Every row has a hidden score from 0 to 40. What is each row's score? 20 is about the middle. The score is a weighted sum of the row's numbers plus the product of two more (or one squared), each taken from its middle value.
[ 0.53 -0.56  0.64  1.22  1.51  1.6  -0.21  0.52  0.62 -0.3  -1.58 -0.34
  0.82  0.32 -1.4   0.57]: 16
[-0.01  0.81  0.48  0.03 -0.3   1.29  1.47 -0.41  0.75  0.61 -0.72 -0.77
  1.03  0.44 -0.04 -1.08]: 16
[-1.12 -0.56  0.81  0.37 -1.03  1.13 -0.26 -1.17  0.93  0.62  0.67 -0.04
  0.95 -0.41  1.66  0.49]: 18
[-0.01  0.21 -0.46  0.07 -0.7  -0.7  -0.48 -0.44 -1.09 -0.08 -0.12 -1.94
 -0.22 -0.65 -1.21 -0.2 ]: 19
[-0.51 -0.31  1.92 -0.02  0.31  1.44  0.5   1.16  1.45  0.72 -1.25 -0.1
  0.37  1.47 -0.25 -0.93]: 13
[ 0.61 -0.39  0.03  1.54  1.49  0.45  0.98 -0.14  1.57 -0.17  2.42  0.72
  0.01  1.39  1.51 -0.2 ]: 20
[ 0.13  0.56 -0.83  1.08 -0.86  0.67  0.57 -0.81  0.44 -0.13 -0.81  1.81
  1.15  2.53  1.11  0.72]: 29
[ 0.88 -1.47 -0.26  0.59 -0.11  0.84  0.91 -0.47  1.09  0.03  0.07  0.21
  0.65  0.64  0.15  1.87]: 15
[ 0.35  0.73 -0.69  1.3  -0.53 -0.51  0.24 -0.7  -0.71  0.33  1.34 -0.41
 -0.23  0.7  -2.15  2.04]: 17
[-0.19  0.47 -1.74 -0.48  0.29 -0.77  0.35  0.53  0.62 -0.63  0.56 -0.22
  0.9   0.04 -1.61 -0.18]: 21
[ 1.9  -0.13  0.32 -1.36 -0.14 -1.37  0.18  1.38 -0.18  0.58  0.9   0.01
 -0.65 -0.22 -0.83  0.49]: 23
[ 0.81 -1.59  0.16  0.34 -0.3   1.35  0.66 -2.16  1.37 -0.09  0.42  1.32
  1.48  1.58  0.59 -0.44]: 13
[-0.16 -1.59  0.31 -2.38 -1.29  0.15 -1.12  1.4  -1.06  0.14  1.24 -0.13
 -1.1  -0.3   0.57  0.05]: 27
[-0.91 -0.19  0.    0.37  1.06  0.85  1.19 -1.35  0.64 -0.69  0.74  0.54
  0.59  1.15  0.43  1.25]: 24
[-1.37 -0.38 -0.69 -0.56 -1.05  0.62 -1.72  0.65 -1.04 -0.02 -0.94 -0.37
 -0.23 -1.51 -2.39 -0.68]: 35
[-0.38  0.08  0.62  0.26  0.66  0.43  0.25  0.61  1.54 -0.89  1.41  0.18
  1.52  1.91  0.28 -0.86]: 15
[-0.63 -0.55  0.15  0.37  0.21  0.56  0.28 -0.65  0.98  0.79 -0.3  -0.31
  1.12  0.12 -0.16  0.32]: 17
[ 0.04  0.39  0.4   0.71 -0.32 -0.6   1.68  0.19  2.09 -0.66  0.42  1.05
  0.98  0.97  1.36 -0.59]: 17
[ 0.16  1.1  -0.61  0.31 -0.32  0.47  1.5   0.22 -0.25  0.44  1.13  0.47
 -0.85 -0.32  0.41 -0.03]: 19
[ 0.47  0.86 -0.4  -0.43 -0.67 -1.73 -0.63 -0.36 -1.46  0.97 -1.35 -0.35
 -0.67 -0.95  0.15 -1.24]: 24
[ 0.09 -1.2  -0.74 -0.69 -1.09 -0.81  0.47  1.16 -1.93  1.39  0.45  0.11
 -1.18 -0.39 -0.58 -0.45]: 22
[-1.23 -1.41  1.09 -2.36 -2.31 -0.01 -0.83 -1.    0.12 -0.83 -0.32 -1.47
 -1.06 -0.51 -0.98 -1.06]: 21
[-1.51  0.61 -0.67  0.85  0.56 -0.77  1.59 -1.34  0.48 -0.24 -1.74 -0.29
  1.26  0.99 -0.13  0.15]: 28
[-0.46 -1.19  0.03 -1.53  0.32 -0.74 -0.71 -1.25 -0.16 -2.16 -0.52 -0.61
 -1.31 -0.66 -1.57 -0.87]: 19
[-1.21 -0.47  0.24  0.64 -0.3   1.05  0.31  0.18  0.56 -0.05 -0.32  0.65
  0.95  1.51 -0.68 -0.57]: 14
[-1.01 -1.72  1.23 -0.1   0.5   0.39 -0.71  0.9  -1.13  1.55 -0.32 -0.03
 -1.22 -1.31 -0.24  0.72]: 23
[-0.74  0.6  -1.11  0.58 -0.42  0.82  0.45 -0.28  0.85  0.61 -1.33  0.59
  1.81  0.07  0.39  0.73]: 19
[ 0.03 -1.18 -0.78  1.7   0.47  1.19  1.25  0.19  0.56  1.26 -0.46 -0.41
  1.48  1.38 -0.2  -0.52]: 13
[-0.52 -0.38 -0.21  1.68  0.8   1.79  0.07  1.26  0.03 -0.49 -0.33  0.86
  1.32  1.06  1.35 -0.86]: 17
[ 0.33 -0.4  -1.11 -1.51 -1.16 -0.21 -2.48  0.01 -0.25 -0.5   1.16 -0.99
 -1.27 -1.13 -1.86 -0.59]: 27
[ 0.49  0.84  0.56  1.18  1.47  1.7   1.67 -0.54  0.83 -0.14 -0.36  0.76
 -0.66  1.06  0.85 -0.03]: 32
[-0.85 -0.61  0.09  0.24 -0.68 -0.57  0.01  0.3  -0.59 -0.71  0.92 -0.86
 -1.07 -0.42 -1.16 -0.75]: 17
[-0.43 -0.57 -0.42  1.68 -0.24 -0.32  0.02  1.21 -0.08  0.36 -0.36  1.69
  1.5   0.75  1.14  0.04]: 19
[-0.56 -0.74 -1.91 -1.27 -0.16 -1.14 -1.05  1.27 -1.28 -1.28  2.03 -0.96
 -0.57  0.24 -0.53  1.49]: 19
[ 0.01 -0.48  0.12 -1.15  0.04 -0.94 -1.45  1.85 -1.2  -1.3   0.23 -0.96
 -0.18  0.2  -1.74 -0.2 ]: 22
[-1.19 -0.29  0.5   0.1   1.48  0.57  1.77  1.03  1.68 -0.12 -2.21  1.14
  0.41  0.26  0.82  0.43]: 18
[-0.03  0.38 -1.12  0.31  1.2   0.4  -0.09  0.68  1.23 -0.06 -0.02  0.63
  1.09  1.59  0.08 -0.52]: 13
[-0.45 -1.31  0.27  0.39  1.11 -1.34 -0.41  2.15 -0.43 -0.53 -1.22 -1.7
  0.01  0.09 -0.33  0.57]: 22
[-1.47  0.2  -0.59  0.76  0.97 -0.59  1.52  0.69  0.47  0.23  0.39  2.01
  0.71  1.18  0.05 -0.21]: 20
[ 0.88  0.9  -0.02 -0.15 -0.88 -0.94 -1.24 -0.83 -1.67  0.16 -0.73 -1.67
 -2.94 -0.74 -0.85 -0.08]: 30
[ 1.1   0.47  0.29  0.74  1.27  1.09 -0.78  1.12  0.14  0.73 -0.89  0.
  0.15  0.83 -0.32  0.15]: 13
[-2.18  1.97  1.84  1.34  1.01 -0.6  -0.97  0.69  1.14  0.91  0.16  0.73
  1.93  0.15  1.31  1.32]: 22
[ 1.53 -0.15  0.28 -0.4  -1.43 -1.3  -0.71 -0.63 -0.96 -0.77  1.   -1.02
  0.19 -0.24 -0.17  0.14]: 20
[-0.36 -0.71  1.59  0.33 -0.68 -1.56 -0.34  2.97 -0.17 -1.57 -0.56 -1.
 -0.74 -0.62 -0.61 -0.17]: 23
[-1.   -0.76  0.67 -0.53 -2.21 -0.9   0.18  0.21 -1.99 -0.74 -0.44  1.3
 -0.66 -1.46  1.23  0.37]: 27
[ 0.56 -0.75 -0.67  1.67  0.37  0.45  0.91 -0.84  1.96 -0.57  0.28  1.29
  1.68  0.85  0.78  1.08]: 13
[-0.51  0.27 -0.63  0.77  0.5   0.    1.31 -0.35  0.36  0.82 -0.31  1.06
  1.69 -0.21  0.35 -0.03]: 20
[ 0.24 -0.69  0.   -0.73  1.44 -0.97 -0.43 -0.94  0.35  1.06 -0.84  0.31
  0.92 -0.08 -0.45 -0.75]: 24
[ 0.71 -1.85 -0.32 -0.55 -0.74 -0.95  0.26 -0.11 -0.65 -0.52  1.15 -0.75
 -1.11 -0.74 -1.4  -0.47]: 22
[ 1.06 -1.1   0.47  1.14  0.15 -0.35 -0.49 -0.7   0.59  0.43 -1.14  1.25
  1.34 -0.03  0.02 -0.52]: 24
[ 0.02  0.67  0.33  0.75  1.23  1.34  0.35 -0.73  0.76  0.24 -0.64  0.63
  0.34 -0.02  1.19 -0.24]: 18
[-0.54  0.48  0.57  1.52  0.49  1.76  1.42 -0.11  1.07 -1.03  0.15  0.82
  1.56 -0.38  0.7  -1.42]: 17
[-0.05  0.22 -0.57  0.56  1.22  0.45  0.24  0.73  1.3  -0.21  1.14  0.37
  0.31  1.52  0.88 -0.33]: 16
[-0.66  0.5  -0.76  0.56 -0.23  0.64  1.43 -0.63  0.29  0.62  0.79 -0.04
  0.34 -0.16  0.58 -0.44]: 18
[-0.64  0.6  -0.94 -0.97 -0.25  0.47 -1.68  0.34 -0.21 -1.17 -0.76 -0.88
 -1.86 -1.39 -0.14 -1.18]: 19
[ 0.18  0.19 -0.9  -0.82 -0.65  0.38 -0.56 -1.04  0.11  0.59 -0.14  0.67
 -0.2   1.14 -1.65 -1.92]: 13
[ 0.48 -0.17 -0.52 -1.26 -0.81 -1.   -0.08  1.03 -0.71 -1.71  0.69 -0.81
 -2.12 -0.98 -1.79  0.13]: 18
[ 0.77 -0.08 -1.13  0.47 -1.57 -1.34 -0.33  0.48 -1.56  0.8   1.42 -0.21
 -0.94  0.74 -0.42 -1.25]: 20
[-1.56 -0.46  1.61 -0.41  0.5   0.19 -1.68  1.08 -0.37  0.12  0.46 -0.12
 -1.77 -0.71 -1.3  -1.18]: 17
[ 0.03 -0.87  1.54 -0.39 -0.71 -0.84 -1.2  -0.48 -0.68  0.79  0.16 -0.74
 -0.68  0.49 -0.6  -0.29]: 19
[-0.16 -0.29 -1.6   0.17  0.14 -0.39 -0.49  0.51  0.72 -0.85 -1.09 -0.37
  0.19 -0.83 -2.01 -0.56]: 30
[ 0.96 -0.62 -0.79  1.46  2.28  0.29  0.6   0.78  0.9   0.39 -0.87 -0.22
  0.39  1.15  0.19  1.14]: 13
[ 0.03 -0.42 -1.88 -0.2  -0.38 -1.61 -0.35 -0.96 -1.92 -0.51  0.73 -1.2
 -0.41 -0.3  -0.35 -0.42]: 23
[-0.1  -0.99 -0.84 -0.24 -1.61 -1.26 -2.36  1.53 -0.6  -0.79 -1.08  0.89
 -0.28 -0.85 -1.51  0.62]: 38
[-0.76 -0.99  1.33  0.34 -1.1  -0.88 -0.61 -0.7  -0.24 -1.43 -0.49 -0.94
 -0.38 -0.43 -2.06  0.06]: 17
[-1.09  0.43 -1.18  1.18  0.75  0.19  0.35 -0.38  0.44  0.3   0.31  2.5
  0.41  0.66  0.52 -0.67]: 19
[-0.18 -0.19 -0.02 -1.03 -0.88 -0.28 -1.05  1.04 -0.03 -0.19  0.11 -0.25
 -0.86 -2.16  0.03 -0.62]: 38
[-0.05 -1.05 -0.14  0.73  1.71  0.62  1.25  0.06 -0.33 -0.87  0.4   1.13
  1.66  0.66 -0.01 -0.43]: 19
[-0.35 -0.68  0.04  1.2  -0.15  0.71  2.07 -2.1   0.68  0.6  -0.84  0.78
  1.17 -0.54  2.01  0.16]: 21
[-0.44 -1.15 -0.45 -0.75 -1.58 -1.93 -1.84 -0.66  0.34  0.34  1.51 -1.08
 -1.08  1.23 -1.04 -0.26]: 16
[-0.68 -1.7  -0.16  0.88  0.99  1.95  0.52  0.98  0.99  0.86  0.25  0.74
 -0.63  1.27  0.05 -0.24]: 11
[ 0.04  0.29 -0.22  0.84  0.14 -0.48  0.69  0.03  0.45 -0.85 -0.62 -0.63
 -0.05 -0.26 -0.21  0.68]: 17
[ 0.72  1.68 -0.84 -0.51 -0.73 -0.8   0.18  0.68 -0.49 -0.76 -0.54 -0.56
 -0.31 -0.37  0.25  0.23]: 20
[-0.47  1.35  0.77  1.45  1.13 -0.7   0.31 -0.17  1.51  0.71 -0.95  0.84
  1.16  0.76  1.8  -1.02]: 26
[-0.92 -1.54  0.51 -1.81 -1.65 -0.61 -1.56  1.67  0.33 -0.12  0.01 -0.9
 -0.99 -0.67 -0.98 -0.17]: 33
[ 0.38 -0.44 -0.82  0.86  0.43  1.48  0.73 -0.58 -1.3   0.31 -1.63  0.08
  0.7   0.33  1.46  0.81]: 21
[ 0.67 -0.59 -1.06  0.97  0.79  0.95  0.36 -2.23  1.5  -0.18  0.01  0.43
  0.65  0.57  0.58 -0.21]: 13
[ 0.66  0.08 -0.81 -0.81 -0.18 -1.12 -0.39  0.36 -0.87  1.56 -0.2  -0.35
  0.85  0.42  0.   -1.1 ]: 23
[-1.16 -0.12  0.28 -1.    0.    0.92  1.57  0.3   1.14 -0.61 -0.55  0.75
  0.42  0.23  0.07 -0.4 ]: 18
[ 0.15  0.01  0.97  0.76  0.01 -0.56 -1.57  1.2   0.19  0.5  -0.46 -0.78
 -0.89 -0.67  0.47  0.09]: 18
[ 0.65 -0.52  0.01  0.61  0.88  0.76 -0.44 -1.84  1.2   0.07 -0.34  1.26
  0.74  0.3   0.93  0.21]: 15
[-0.7   0.35 -0.6   1.47  0.91  0.86  0.41  0.92  0.63  0.24  0.71  2.19
  1.33  1.34 -0.11 -1.59]: 13
[ 1.15  0.51  1.07  0.98  1.81  1.05  0.81 -0.49  0.14  0.57  0.7   1.19
  0.68  0.12  0.4  -0.13]: 16
[-0.26 -1.15  0.14 -0.23 -0.68 -1.36 -0.59 -0.45 -2.47  0.06  0.08 -0.73
 -2.32 -1.27 -0.54 -0.45]: 25
[ 0.04  2.36 -0.08 -0.22 -1.52 -0.59 -2.07 -0.54 -0.09  0.32 -0.93  0.13
  0.7  -0.38 -0.05  0.4 ]: 18
[-0.45  0.05 -0.87 -1.34 -0.29  0.06 -1.62 -0.28 -1.74  1.12 -0.55 -1.22
 -1.11 -1.54 -0.21 -0.8 ]: 25
[ 2.11  0.7   0.73  0.96  0.31  0.55  0.92  0.79  1.43  0.45  0.81  1.68
 -0.64  1.27 -0.6   0.8 ]: 9
[ 0.4   0.81  1.   -0.8  -0.99 -0.53 -0.85 -0.76 -1.15 -0.4   0.97 -1.92
 -2.24 -1.54  0.89  2.47]: 27
[ 0.63  0.47 -0.44  0.58  1.43  1.46  0.32 -1.93  1.4   0.22  0.86  0.81
  0.36  0.19  1.35  1.58]: 15
[ 1.01 -0.65  0.31 -0.69 -1.08 -0.51 -0.19 -0.24 -0.71 -1.18  0.89  0.32
  0.68 -0.53  0.19 -1.51]: 28
[-0.64  1.18  0.85 -1.23 -1.9  -1.26 -1.24 -0.05 -1.2   0.39  0.49 -1.29
 -0.23 -0.62 -1.19 -0.88]: 21
[-0.27 -0.08 -0.39 -0.26 -1.02 -1.24  1.17 -0.4  -1.8   1.2   0.58  0.71
 -1.06 -2.06 -0.73  0.43]: 23
[-0.09 -0.12  1.96  0.35  0.56  1.77 -0.66  0.    0.62 -0.42 -0.28  1.28
  1.87  0.35  0.56  0.67]: 19
[-0.45  0.83 -0.13  1.88  1.76 -0.33  0.12  0.34 -1.5  -0.57 -0.87 -0.75
 -0.22 -0.83  0.43 -0.08]: 27
[-0.57  0.94 -0.63 -1.25 -0.57 -0.28 -2.25  0.79 -1.01  0.34  0.12 -1.22
 -0.66 -0.58 -0.7  -0.37]: 20
[ 1.18 -0.57  0.88  0.55  0.14  2.27 -0.91  0.04  0.47 -1.28 -1.15  1.34
  0.92  0.39  0.91 -0.09]: 18
[-1.38 -0.4   0.23 -1.42  0.86 -1.37 -0.33  0.3  -1.4   0.16 -1.05 -0.33
 -1.57 -1.45  0.33 -1.04]: 27
[-0.54 -0.7  -1.05 -0.38 -0.37  0.64 -0.74 -0.09  0.94  0.11 -1.46  0.89
 -0.34 -0.78  0.01 -0.34]: 25
[-0.03 -0.07 -0.13 -0.08  1.18  0.    1.65 -0.98  0.95 -0.38  1.86  0.4
 -0.56  1.21  1.32 -0.2 ]: 33
[ 0.35  0.29  0.38  0.44  1.97 -0.76 -0.59  0.96  0.97  0.74  0.25  1.3
  0.14  0.45  1.43 -0.52]: 18
[-0.38  0.44 -1.09  0.55  1.57 -0.88  0.27 -0.14  0.7   0.24 -0.05  0.97
  1.18  0.56  1.74 -0.18]: 21
[ 0.07  0.16 -1.13  0.26  1.52  0.74  0.73 -0.12  0.54  0.96 -0.53  1.11
 -0.27  0.66  1.57 -0.24]: 20
[ 0.66  0.35 -0.01 -0.81  0.75 -2.14 -1.5  -0.08 -1.24  0.57 -1.24 -1.74
 -1.7   0.31 -2.17 -0.2 ]: 21
[ 1.86 -0.37 -0.68 -0.49  0.66  1.74  1.23 -0.56  0.45  0.5  -2.07  0.08
  0.32 -0.23 -0.62 -0.37]: 24
[ 0.95 -0.71  0.79  0.44  0.54  1.61  1.57  0.14  0.36 -1.   -0.17  0.47
  1.08 -0.06  0.66 -0.72]: 21
[-1.48  0.12  0.64 -0.89 -0.48 -1.09 -0.99  0.3  -0.77 -0.2   0.48 -1.43
 -0.93 -1.44 -1.33 -0.72]: 21
[ 0.07  1.14 -0.18  0.79  0.09  0.34  1.67 -0.49  0.4  -0.63 -0.37  1.26
  1.5   0.41  1.6  -0.1 ]: 22
[ 0.29  0.45  0.06  0.22  2.1   0.58  1.06  0.78  0.78  0.21 -0.03  0.07
 -0.4   0.2   0.61 -0.7 ]: 17
[ 0.69 -0.03 -0.8  -0.39  1.03 -0.15 -1.12  0.41  1.31  0.78 -0.54  0.37
  0.15  0.91  1.13 -0.4 ]: 16
[ 0.65 -1.07 -0.14 -1.71 -0.45 -0.63 -0.29 -0.19 -1.25 -0.96 -0.01 -0.84
 -1.25 -0.19 -0.52  0.28]: 21
[-0.45  0.12  0.8  -0.93 -1.78 -1.54  0.33 -1.39 -0.22 -1.29 -0.27 -0.64
 -1.43 -1.91  0.44  0.92]: 24
[ 0.39  0.12 -0.12  0.73  1.73  0.48  0.01 -0.4   0.16  0.35  0.56  1.1
  0.23  0.76  0.63 -0.01]: 18
[ 1.23  1.84 -0.17 -1.3  -1.09 -1.51 -0.86 -0.73  0.31  0.12  0.12 -0.98
 -1.4  -0.38 -0.93  0.95]: 17
[-1.04 -0.62  0.2  -1.21 -0.34  1.17 -0.2   1.59 -1.2  -0.7   1.22 -1.67
 -1.68 -2.16  0.18  0.14]: 27
[ 1.27  2.36  0.41 -1.11 -0.09 -0.19 -1.9  -1.44 -0.95  0.1  -0.28 -0.6
 -0.2  -0.55 -1.02  0.78]: 18
[-0.53  1.1  -1.16  1.32  0.89  1.15 -0.13  0.71  0.38  1.32 -1.6   0.41
  0.61  0.35  0.38 -1.19]: 15
[-0.54 -0.54  0.26 -1.18 -0.77  0.15  0.13  0.27 -0.76 -0.2   0.17 -1.5
 -1.65 -1.37  0.14 -1.18]: 22
[ 1.2  -1.11 -0.72  0.64  0.67 -0.57  1.63 -0.9   1.05  0.77 -0.49  1.1
  0.77 -0.01  0.78  1.05]: 20
[ 0.99  0.82 -0.34 -0.83 -1.43 -1.56 -1.25 -0.56 -1.27 -0.29 -0.2  -0.63
  0.55  0.76 -1.2   2.19]: 18
[ 0.52  1.47 -0.19 -0.47 -0.85 -0.55  0.19  0.23 -0.02 -0.68 -1.12  0.89
  0.9   2.04  0.97  0.11]: 28
[-1.08  0.72 -0.02  0.28  0.63  0.44  0.55 -0.06  0.85  0.55  1.07  2.11
 -0.79  1.85  0.77  1.51]: 39
[-1.32 -0.55 -0.75  1.03 -0.25  1.48  0.95  1.65  1.73 -0.41  0.11  2.21
 -0.26  0.59  0.34  1.94]: 10
[ 1.41  0.   -0.71 -0.16  1.43 -1.04  0.44  0.39  0.62 -0.44  0.33  1.22
  0.89  0.04  0.55 -0.2 ]: 23
[-0.18 -0.69 -0.65  1.12 -0.17  0.4   0.55 -0.48 -0.14 -0.62 -0.18  1.23
  0.09 -0.13  1.3  -0.7 ]: 19
[-0.55 -0.08 -1.49 -0.24  0.18  0.87  1.15 -1.28  0.62 -0.2   1.19  0.7
  0.65 -0.28  0.44 -1.12]: 18
[-0.8   0.27 -0.64 -1.64 -2.05 -0.93  1.33 -1.25 -0.78 -0.25  0.26 -0.03
 -0.92 -1.04 -0.57  0.31]: 21
